Each named turn below is shown by a few rows before and after it. Which turns, in which order, take the first row of each later pair to the second? The first pair is answered.
K:
.05 .03 .18 -.05 .03 .10 -.25 .13 -.01 -.04 .06 .08 .02 -.07 .03 .00 -.02 .11  ->  .01 -.01 .09 -.17 -.11 .12 -.17 .01 -.05 .03 -.02 .02 .12 .08 .02 .04 .09 .11
.00 -.22 -.15 -.10 -.46 .03 .00 -.15 -.26 .38 .18 -.11 .03 -.01 -.05 .06 .34 -.05  ->  .04 -.13 -.18 .03 -.14 -.10 .19 -.41 -.46 .08 .18 -.12 -.33 -.08 .08 -.23 .01 -.04
-.14 -.14 .00 -.07 .15 -.02 .14 -.06 -.12 -.16 -.08 .03 .09 .12 .11 -.09 .03 .18  ->  -.18 -.17 .11 -.01 .23 -.06 .03 .02 -.03 -.25 -.04 .12 .08 .08 .02 -.13 -.02 .17
G:
-.06 -.10 .09 -.12 -.06 .15 -.08 .16 .06 .14 -.05 -.04 .23 .18 -.06 .38 .32 .12  ->  -.02 -.09 .10 -.13 -.10 .09 -.09 .15 .13 .15 -.08 -.10 .27 .21 -.08 .38 .31 .14
-.13 -.11 -.38 -.09 -.24 .02 -.04 -.13 .07 -.01 -.08 -.10 .00 -.01 -.15 .24 -.07 -.08  ->  .05 -.11 -.26 .14 -.17 .05 -.08 -.04 .14 .03 .11 -.20 -.01 -.10 -.33 .19 -.11 -.04
.16 .16 -.11 .05 -.07 -.06 -.21 .17 .41 -.16 .02 .00 -.11 -.19 .06 -.07 -.34 -.22  ->  .16 .07 .19 .20 .13 -.14 -.19 .16 .12 -.06 .37 .04 -.25 -.25 -.02 -.14 -.21 -.15
E:
.01 .13 -.07 -.24 -.52 .16 .09 -.36 .05 -.04 -.14 .42 -.02 -.01 .09 -.10 -.13 -.21  ->  -.11 .13 -.06 -.30 -.42 .12 .19 -.46 .01 -.01 -.21 .32 .10 .07 .06 -.12 -.11 -.19
.36 -.11 -.01 .24 .03 .10 -.02 -.05 -.03 -.13 .15 -.10 -.22 -.23 -.08 -.25 -.31 -.08  ->  .25 .01 -.06 .05 -.17 .08 -.22 .19 .04 -.19 .12 .01 -.18 -.18 .01 -.17 -.37 -.19
-.02 -.01 .06 -.06 .23 .06 .12 -.11 .14 -.21 -.21 -.04 .18 .05 .00 -.01 -.04 .12  ->  .05 -.05 .11 .08 .30 .08 .13 -.16 .16 -.16 -.17 -.09 .12 .01 .02 -.06 -.13 .18
-.11 .06 .09 -.16 .29 -.09 .02 -.01 -.02 -.24 -.08 .05 .04 .03 .13 -.07 -.13 .11  ->  -.02 .06 .13 -.11 .36 -.10 .10 -.02 .00 -.20 -.01 .05 -.03 .01 .09 -.15 -.13 .13
S:
-.03 .02 .10 .17 .23 -.13 .12 -.20 -.24 -.12 .08 .01 -.13 -.09 -.06 -.05 .13 .04  ->  .03 .04 .23 .19 .30 -.07 .02 -.07 -.07 -.14 .13 .01 -.02 -.03 -.08 -.01 .09 .01
-.04 .05 .10 -.05 .19 -.14 .30 -.03 .09 -.20 .02 -.02 .04 .19 -.09 .20 .05 .07  ->  -.07 .04 .04 -.05 .19 -.12 .35 -.08 .03 -.19 -.01 -.09 -.04 .20 -.08 .15 .06 .08
-.21 .01 .09 -.36 .35 .06 .30 -.24 .05 -.20 -.33 .17 .36 .19 .08 .13 .01 .27  ->  .00 -.14 -.09 -.10 .31 .09 .48 -.52 -.04 -.05 -.35 -.09 .15 .08 .05 -.09 -.10 .26
-.16 .15 -.02 -.03 .02 .07 -.18 -.11 .00 -.36 -.02 .34 -.11 .09 .00 -.11 -.45 -.09  ->  .00 .03 -.10 .11 -.01 .04 -.09 -.25 .06 -.30 -.01 .21 -.18 .04 -.03 -.23 -.49 -.08
Now pairs of rows:
Each pair is 2 to 3 turns apart.
-.01 -.05 .01 -.07 -.16 .06 -.03 -.26 .38 .21 .00 -.12 .26 .19 -.12 .41 .59 .42  ->  .01 .06 .34 .18 .55 -.14 .08 -.26 .34 -.44 .10 .18 -.15 .00 .10 .04 .06 .53 -> K then K then S
.04 -.06 -.12 -.05 -.47 .17 -.15 .15 -.13 .27 .06 -.11 .04 .05 .06 .10 .27 -.19  ->  .02 .12 -.11 .09 -.14 .00 -.12 .14 -.21 -.18 .05 .17 -.36 -.09 .28 -.20 -.23 -.27 -> K then K then E
-.11 .07 .09 .01 .24 .09 -.05 .04 .00 .00 .16 .06 .00 .02 .08 .06 .03 .07  ->  -.02 .10 .01 .09 .13 .14 -.07 .04 .20 -.04 .03 -.04 .06 .01 .03 .06 -.11 .02 -> G then G then G
.06 -.03 -.12 .04 -.58 .15 -.08 .15 .14 .23 .00 -.07 .04 -.17 -.17 .10 -.02 -.18  ->  .00 .12 -.23 .02 -.33 .04 .10 -.02 -.01 -.09 -.11 .10 -.29 -.20 .08 -.12 -.37 -.24 -> K then K then E
-.03 -.15 .10 .00 .17 .07 .15 -.09 .07 .14 .10 -.20 .27 .12 -.14 .15 .33 .27  ->  .00 -.04 .05 .05 .45 -.09 .28 -.24 .05 -.19 .04 -.04 -.01 .01 .04 -.09 -.10 .17 -> K then G then K
.10 .12 .18 .22 .26 -.06 -.18 .29 .32 -.37 .10 .09 -.02 .00 .03 -.02 -.18 -.13  ->  -.05 -.03 .05 -.06 -.03 .06 -.15 .18 .31 .01 -.03 -.08 .38 .23 -.05 .28 .30 -.04 -> K then E
